Each path below is one point turned by a fixed rotation once a step. After each direction that follows a path, write how fast that rotation turns it, in degrees each step (0 if it stays still).
Each turn is a multiple of 5 degrees from 10 to 175, or 0.
path 1
[ 0.51  1.76  1.02 -0.14 -0.56  3.85 -1.07  1.08  1.48  1.69 -1.51  2.27
  2.26  1.90 -4.22  5.38 -1.29 -0.40 -1.99  3.61  0.80  0.35  1.21  1.90
  4.99 -0.71 -1.49  3.15 -3.77  0.63  2.08 -2.95 -4.51 -1.71 -1.78  0.39
 -1.42  2.27 -1.11 -2.11 -1.23]
[-0.27  5.05 -0.36 -0.63  0.13  2.62 -0.25  1.41  1.64 -1.37 -3.34  2.78
  5.16  2.77 -1.70  5.01 -0.11  1.35 -0.19  1.59 -0.01  0.48  0.74  0.82
  2.88  2.64  0.00  4.87 -1.25 -0.97  0.64 -3.80 -4.66 -1.25 -1.19  0.64
 -1.99  0.95  0.26 -1.57 -2.95]
[ 0.50  1.75  0.83 -0.72 -0.98  1.62 -1.58  2.00  1.86  1.11 -2.89  2.68
  2.88  3.45 -0.83  3.72  0.11 -0.29 -1.77  1.92 -0.77 -1.02  3.25  3.13
  5.11 -0.03 -1.89  3.31 -3.86  1.13  3.44 -2.02 -4.07 -1.26 -0.40  0.09
 -4.44  0.27  0.56 -1.00 -3.16]
[-0.31  3.20  0.54 -0.04  0.61  3.05 -0.47 -0.76  0.82  0.52 -2.78  1.99
  3.67  3.36 -3.90  5.98 -0.05  0.97 -1.17  3.45 -1.03 -0.21  2.29  0.64
  4.04 -0.03 -0.29  2.93 -1.63  2.12  0.35 -3.93 -4.18 -2.74 -3.16 -0.53
 -0.81  1.33 -1.40  0.11 -2.29]
[ 1.25  4.51  0.95  0.50 -0.34  1.45  0.16  1.08  1.01 -0.97 -3.01  1.55
  3.89  4.23 -1.22  5.02  1.34  0.92  0.12  1.37 -0.96 -0.05  2.08  1.15
  2.10  2.22 -0.43  3.97 -1.58  0.71  4.04 -3.65 -3.70 -0.14 -0.66 -0.74
 -4.71 -0.86 -0.54 -2.07 -3.70]
[ 0.97  1.34  1.66 -0.94 -1.16  2.52 -1.83  0.52  1.49  1.87 -2.71  0.53
  1.94  3.34 -2.38  5.80 -0.74 -0.32 -2.74  3.91  0.38  0.33  2.88  2.36
  2.53 -1.68 -2.10  2.70 -2.35  2.90  2.59 -2.69 -4.56 -0.78 -1.98  0.63
 -3.43  0.70 -1.25 -1.91 -2.25]
[-0.66  4.06  0.36  0.49 -0.45  3.58 -1.09 -0.30  2.34 -0.98 -2.93 -0.27
  3.58  2.54 -3.34  5.93 -0.58  1.24 -0.29  2.32  0.51  1.02  0.74 -0.48
  1.95  1.58  0.77  3.92 -0.90  0.32  1.95 -4.20 -6.26 -1.41 -2.15 -1.16
 -1.78  0.64  0.12 -1.28 -2.23]
[ 0.20  2.40  2.66 -0.28 -0.92  1.39 -1.68  3.46  1.50  0.08 -2.30  1.74
  2.78  1.97 -0.62  4.45 -0.53  0.59 -1.90  1.72  0.11 -0.90  3.03  0.82
  2.81  0.51 -0.27  4.94 -2.27  1.25  3.13 -2.49 -5.64  0.64  0.27  0.55
 -5.11 -0.95  0.43 -1.91 -3.56]
[-0.93  1.89  1.18 -1.64 -0.62  3.20 -3.10 -0.51  1.88  1.95 -3.47  0.28
  2.54  2.95 -2.41  5.02 -1.42  1.24 -1.83  3.33 -1.02 -0.30  2.67  0.86
  3.40 -0.64 -1.29  4.60 -0.82  2.43 -0.14 -2.49 -5.68 -2.18 -2.64 -0.55
 -1.79  0.34 -0.23  0.80 -2.54]
[ 0.19  3.84  2.20  1.40 -0.01  2.77 -0.92  0.75  0.62 -0.06 -1.69  0.89
  2.65  2.81 -2.97  4.61  0.22  1.75  1.06  1.19 -1.60 -0.89  1.79 -1.08
  3.44  2.40  0.47  5.42 -1.10  0.54  3.25 -3.12 -5.12 -0.54 -0.83 -2.54
 -3.92 -1.10 -0.47 -0.20 -3.08]
[ 1.65  2.10  2.92 -1.24 -0.66  2.15 -1.82  1.69 -0.04  2.41 -2.34  1.44
  1.79  3.13 -1.61  5.33 -0.83  1.17 -1.81  3.41 -1.23 -0.42  2.75  1.24
  2.06 -0.53 -2.45  5.71 -0.63  2.79  1.25 -1.99 -3.81  0.69 -0.77  0.93
 -4.42 -0.57 -2.35 -1.66 -3.10]
[ 0.44  3.15  0.65 -0.45 -1.31  4.73 -2.52 -1.55  1.79  1.99 -2.83 -1.17
  1.86  3.26 -3.60  4.88 -1.55  1.26  0.33  2.65 -0.84  1.44  0.01  0.45
  2.49  1.44 -1.95  5.28 -0.65  0.10  2.17 -2.51 -5.29 -1.40 -1.79 -2.01
 -2.45  0.53 -0.84 -0.81 -1.68]
[ 1.10  3.11  3.06  0.80 -0.46  2.93 -0.78  3.23  0.47  0.78 -0.70  2.14
  2.20  1.09 -3.14  4.91 -1.19  0.96 -0.59  2.03  0.27 -0.36  0.89 -0.32
  3.39  1.33 -0.28  6.27 -2.20 -0.46  2.87 -2.56 -5.21  1.07  0.29 -0.12
 -3.82  0.16 -1.04 -2.76 -2.27]
[ 0.14  2.60  0.81 -2.70 -1.09  3.21 -2.89  1.05  1.65  2.30 -3.66  1.66
  2.92  2.58 -1.14  4.38 -2.18  1.37 -1.88  2.92 -0.67  0.67  1.13  1.79
  2.89  0.64 -2.64  6.51 -0.72  0.41 -1.01 -1.59 -4.71 -0.74 -0.96  1.47
 -2.51  0.90 -0.38 -0.94 -2.41]
[-0.02  2.90  0.76  0.61 -0.52  4.04 -1.86  0.43  1.59  1.43 -1.63  1.71
  2.44  2.66 -3.67  3.34 -0.96  0.95  0.87  1.29 -1.55 -0.59  0.76  0.51
  6.07  2.02 -1.09  5.17 -2.80 -0.99  2.77 -2.01 -4.96 -1.98 -0.81 -2.53
 -2.70  0.45  0.38  0.20 -2.15]
[ 1.53  3.42  2.17 -0.68  0.78  2.07 -0.09  2.53 -1.04  1.28 -1.54  4.20
  3.24  2.35 -2.62  5.05 -0.49  1.45 -1.14  2.83 -1.50 -1.05  2.02  0.77
  4.08  0.86 -1.33  5.96 -1.51  1.00  0.04 -2.49 -2.87 -0.22 -0.61  1.25
 -2.89  0.45 -2.45 -1.50 -2.76]
[ 1.38  3.55 -0.62 -1.56 -1.26  3.39 -1.76 -1.17  1.47  2.04 -3.81  1.04
  3.05  4.90 -1.80  4.04 -0.53  0.81  0.25  2.27 -1.68  1.13  0.55  3.02
  3.39  1.79 -3.50  4.94 -1.31  0.06  1.82 -2.04 -2.90 -1.79 -1.28 -0.62
 -3.23  0.72 -0.92 -1.03 -2.32]
[ 1.57  2.62  1.45  1.27 -0.06  3.51  0.07  1.43  0.45  1.05 -0.58  2.48
  2.20  2.23 -4.65  5.34 -0.45 -0.20 -0.41  2.84  0.26  0.05  0.74  0.84
  4.97  0.71 -0.99  3.70 -3.82 -0.04  3.78 -3.13 -3.91 -0.83 -0.99 -0.90
 -2.57  1.44 -1.69 -2.82 -1.44]
[ 0.86  4.26  0.20 -1.96 -0.31  2.45 -0.47  1.62  1.11  0.14 -3.46  2.83
  4.52  2.78 -1.22  5.50 -0.73  0.88 -1.65  2.91  0.50  1.26  0.88  1.98
  1.77  1.26 -1.57  5.23 -1.00 -0.13 -0.13 -3.22 -3.85 -0.43 -1.14  2.36
 -2.20  1.45 -0.93 -2.96 -2.50]
[-0.09  2.32 -0.46 -0.46 -1.45  3.15 -2.01  0.65  3.04  0.94 -3.06  1.46
  2.87  3.29 -1.66  3.48 -0.47 -0.35 -0.81  1.62 -0.13  0.20  1.44  2.81
  5.35  1.05 -1.86  3.43 -4.00 -0.61  3.70 -2.25 -4.87 -2.09 -0.84 -1.01
 -3.39  1.03  1.40 -1.19 -2.32]
[ 0.70 -0.61 -0.30  0.35 -0.65  0.03  0.85 -0.24  0.09  0.95  0.73 -0.70
  1.63 -0.01  0.26 -0.08  0.36  1.22 -1.07  0.14 -0.40  0.27  0.00 -0.22
  0.36  0.50 -0.67  0.88 -0.98  0.46  0.29 -1.39 -0.76  0.51  0.01  0.19
  0.31  0.16  0.23  0.53 -0.30]  0
[ 0.58  0.41 -0.89 -0.26  0.21  0.36  0.62  0.22 -0.34  0.36  0.20  1.49
  0.41  0.16 -0.28 -0.47 -0.01 -0.31  0.36 -0.08 -0.14  0.23 -0.89  0.95
  1.24  0.58 -0.91  0.16 -0.84 -1.29 -0.41  0.29  1.16 -0.37  0.32  0.53
  0.60  1.04 -0.29 -0.53  0.45]  20
[-1.19 -0.34 -0.20 -0.38 -0.13  0.07 -0.75  1.03  0.96 -0.44 -0.23  0.45
  0.40 -1.18  0.58 -0.50 -0.74 -0.04 -0.65 -0.40  0.76 -0.24  0.00 -0.15
  0.66  0.05  0.70  0.39 -0.52 -0.83 -0.74  0.23 -1.32 -0.21  0.29  0.53
  0.52  0.31  1.50  0.35 -0.02]  60
[ 0.43 -1.06  1.14  0.54  0.08 -0.37  0.20  1.31 -0.48  0.50  1.05  0.74
 -0.76 -0.65 -0.37  0.05 -0.09 -0.57 -0.70  0.27  0.32 -0.82  0.72  0.09
  0.90 -1.03  0.04 -0.35 -1.17  0.59  0.88  0.33  0.11  0.55  0.46  0.25
 -0.58 -0.05 -0.38 -0.49  0.10]  145
